In the rows, 128 means zero.
One turn moves each row of this set onto another row. After a few examples, where does it send each row asked below?
k428: [143 145 133 159 100 112 104 115 118 129 119 112 116 134 141  91 125 132
 107 118 107 101 165  91 113 144 158  90 164 117 135 116 112 126]
k878: [120  98 134 110 148  93  89 119 152  99 143 138 109 102 132 141 120 111
 104 115 103  86 141  78 146 156 134 145 119 108 137 122 171 138]
k396: [ 90 129 125  92 131 114 134 163 136 129 107 113 113 152 153 147 146 120
 123 135 117 136 148 134 113 146  95 105 147 162 153 117 114 136]
k780: [146 138 130 140 132 119 113 134 124 122 138  97 108 126 145 101 121 131
  84 108  91  85 181  85 121 147 118  95 154 121 107 125 122 134]
k226: [130 108 131 114 140 124 120 131 134 115 153 129 109 103 149 113 134 124
  85 106  82  84 176  85 135 138 117 122 135 119 101 155 131 140]
k634: [140 160 126 180 116 113  78  95 133 100 128 116 151 125 129 128 140 144
 130 135 112  62 129 117 135 140 126  96 125 128 131 117 134 141]
k169: [151 171 122 152 138 138 105 144 127 130 113 103 144 131 103 140 121 116
  99 104 125  76 162 115 135 124 112 123 110 128 129  87 146 144]
k863: [139 140 132 144 134  85  80 120 141 110 123 100 110 128 126 124 101 118
 105 120 117  91 147  78 131 170 140 110 145 110 149  82 157 127]
k141: [ 89 125 122  90 126 121 126 166 135 133 117 124 111 147 152 154 146 123
 123 139 116 137 147 131 116 137  97 113 145 166 152 130 105 134]
k486: [ 91 132 122  95 121 120 125 165 132 135 111 120 116 153 151 149 141 125
 126 141 119 138 145 130 112 139 102 109 149 166 155 125 101 133]
k354: [ 86 114 131 109 152 145  96 106 155 125 161 120 107 115 135 149 120  97
  84 116 119  84 160 107 153 144 112 145 136 140  95 135 143 132]
k100: [135 136 123 152 142 118  90 107 142  91 148 122 147 106 134 142 144 141
 116 128  99  51 137 112 146 137  99 113 106 131 109 138 146 151]
k565: [147 172 125 166 113 136  98 131 123 134 101 124 149 136 101 134 129 115
 121 114 135  91 147 123 130 118 147 125 115 124 151  87 140 139]
k795: [115 100 137 126 123  88  81 106 149 102 129 154 115 105 129 135 125 112
 123 122 114  99 127  84 141 151 167 143 128 105 158 118 163 132]
k402: [126 118 137 147  90 115 106 106 123 121 122 157 120 118 142  96 144 127
 125 122 108 109 150  95 121 130 181 113 151 114 144 144 114 130]
k173: [ 75 104 136 118 123 141  92  88 152 125 150 155 115 113 133 145 135  98
 110 126 130 101 141 115 150 131 155 152 136 135 118 146 137 128]
k712: [131 145 128 151 110 135 102 125 130 127 107 158 152 122 103 142 143 112
 130 114 132  93 136 124 138 106 162 147 102 122 154 113 143 143]
k260: [ 93 130 121  93 125 119 125 167 132 134 117 117 113 149 151 152 141 124
 122 140 116 139 147 130 113 139  94 110 148 165 152 126 102 133]
k994: [125 127 126 155 126 117  86  96 142  91 144 145 150 103 132 139 153 138
 130 132 103  60 125 118 146 129 125 122 105 128 121 148 145 148]
k762: [104 148 130 133 147 140  91 110 144 133 148  83 107 136 133 135 105 105
  80 117 129  85 169 106 140 155 109 116 155 140 100 103 133 123]
k741: [ 89 121 126  86 132 115 135 163 137 127 110 121 113 147 153 152 148 118
 123 135 115 134 145 135 116 144  93 111 142 162 149 124 117 138]
k420: [143 156 123 169 136 115  84 106 136  98 138 105 146 119 130 133 134 142
 115 130 104  54 139 111 138 144 104  98 120 132 114 122 139 145]
k701: [ 92 130 126  98 122 112 131 158 133 130 102 118 116 155 151 146 147 121
 131 139 121 139 144 136 111 145 102 104 150 161 159 116 110 134]
k686: [ 87 123 128  94 120 112 133 156 133 129 105 130 117 150 151 147 151 120
 132 140 122 141 140 136 113 142 109 109 146 162 160 124 113 133]
k807: [ 86 131 137 146 100 133  81  80 142 132 129 141 119 133 129 129 128 104
 123 133 145 112 138 119 139 137 176 132 157 132 137 119 123 118]
k324: [ 84 118 128  87 127 116 133 159 137 128 108 132 113 146 153 152 153 118
 129 137 117 138 143 135 116 141 102 115 143 161 155 129 115 138]
k672: [134 120 132 122 155  91  88 129 148 103 139 106 106 113 130 136 105 115
  92 110 105  80 151  76 140 168 118 126 129 111 131 101 167 135]
k48: [ 89 127 122  95 119 119 124 162 133 135 112 127 115 150 150 150 146 124
 129 144 118 140 144 132 113 136 105 113 150 165 158 127 102 133]
k201: [ 88 123 124  90 122 121 126 163 135 133 116 129 114 147 151 153 147 123
 127 142 117 138 143 131 115 137 101 116 147 165 155 132 104 134]
k250: [129 126 138 146 115  85  76 107 141 110 117 129 113 123 125 124 115 116
 125 125 123 103 132  85 132 161 171 121 143 106 165  93 154 126]
k667: [117  93 135 118 113 120 115 115 134 113 141 167 116  99 146 111 149 125
 110 115  93  98 157  92 135 126 156 134 132 114 122 167 128 139]
k834: [139 145 123 129 151 141 112 148 136 124 129 124 141 114 106 151 130 110
  97 101 114  72 160 114 145 117 105 144  92 129 119 114 156 152]
k925: [131 141 127 171 110 113  80  89 136  96 132 141 154 113 131 131 150 140
 140 137 112  69 120 119 138 130 142 110 116 126 132 135 137 144]
k269: [125 132 125 129 131 142 109 134 136 123 125 159 146 106 106 153 144 109
 117 107 121  82 144 121 147 105 134 159  87 125 134 128 154 149]
k30: [104 158 134 158 115 135  80  95 137 139 127  97 112 147 127 123 110 108
 105 130 145 101 153 115 132 152 149 109 167 138 126  92 122 116]

k250 -> k795
k260 -> k486
k30 -> k807
And these:
k994 -> k100
k169 -> k565
k686 -> k324
k226 -> k780

One turn moves each row of this set onto another row. After a few examples, where does it send each row asked below?
k122: [129 157 125  73 132  78 131 153 151 136 167 173  93]
k17: [119 174  97  65 140 119 151 118 137 120 161 189 118]
k66: [ 86 119 114  74 136  96 130 135 133 121 116 172 151]
k999: [104 185 135  71 119 123 103 120 124 127 143 159 128]
k615: [117 137  89 130 128  92 164 131 157 119 135 173 156]
k44: [118 147 109  97 162 139 108 142 145 139 129 162 143]
k268: [139 189 115 123 103 115 142 131 152 123 174 159 128]
k3: [117 178  97  65 137 127 149 108 143 117 158 178 123]
k288: [135 129 137  58 127  92 136 167 138 129 148 165 139]
k117: [126 177 119  96 139  60 131 152 146 111 160 148 110]
k903: [120 182  92  67 136 115 150 107 145 118 162 183 124]
k743: [104 182 133  78 111 130 104 122 119 131 140 170 123]
k178: [104 133 134 142 111  98 126 147 134 128 123 154 145]
k293: [111 147 118  86 126  75 137 178 166 113 160 153 137]
k20: [128 157 122  75 142  93 125 181 118 116 154 167 120]
k749: [ 83 134 111  80 134 106 131 133 122 118 110 181 156]
k474: [133 152 104  96 153 142 113 139 135 141 129 172 148]
k333: [133 149 132  80 122  59 141 136 167 124 153 146 129]
k39: [ 88 125 112  76 141  97 125 130 125 123 111 179 146]
k202: [128 153 105  94 161 137 104 143 141 141 135 165 141]
k992: [133 151 130  81 134  73 135 165 133 104 140 140 156]
k407: [137 190 115 117 107 127 144 126 147 120 172 160 123]
k240: [121 133  96 134 122  94 169 133 150 119 142 177 139]
k857: [100 180 135  73 125 132 103 121 126 124 138 157 132]
k221: [151 159 136  69 139  78 130 141 119 126 147 159 113]
k604: [102 161 127 103  88  73 157 112 141 108 150 172 119]
k212: [124 128  94 130 128  90 163 142 153 119 141 178 148]
k272: [ 84 123 115  90 142 100 129 128 128 123 109 172 145]
k547: [117 183  88  76 135 115 148 104 136 121 151 187 118]
k491: [119 132  91 131 130  87 162 141 161 116 146 172 139]
k404: [105 139 134 131 105 108 119 151 140 132 123 157 162]
k412: [110 136 136 132 109  92 117 149 138 125 125 144 154]
k359: [102 166 122 108  86  88 166 113 132 105 152 171 125]
k792: [108 135 136 133 110  98 114 153 131 128 122 154 150]
k227: [ 89 168 118 113  85  79 153 113 142 110 145 170 131]
k104: [144 191 119 123 112 114 137 131 144 123 172 160 119]
k24: [137 186 111 127 104 117 139 120 155 134 164 161 125]
k607: [109 177 144  66 119 124 107 124 117 127 141 158 131]
k300: [126 151 106  94 161 136 110 154 137 136 138 160 149]
k65: [100 162 123 107  86  75 162 117 136 105 149 173 132]

k3 -> k240
k999 -> k65
And these:
k104 -> k412
k743 -> k227
k288 -> k122

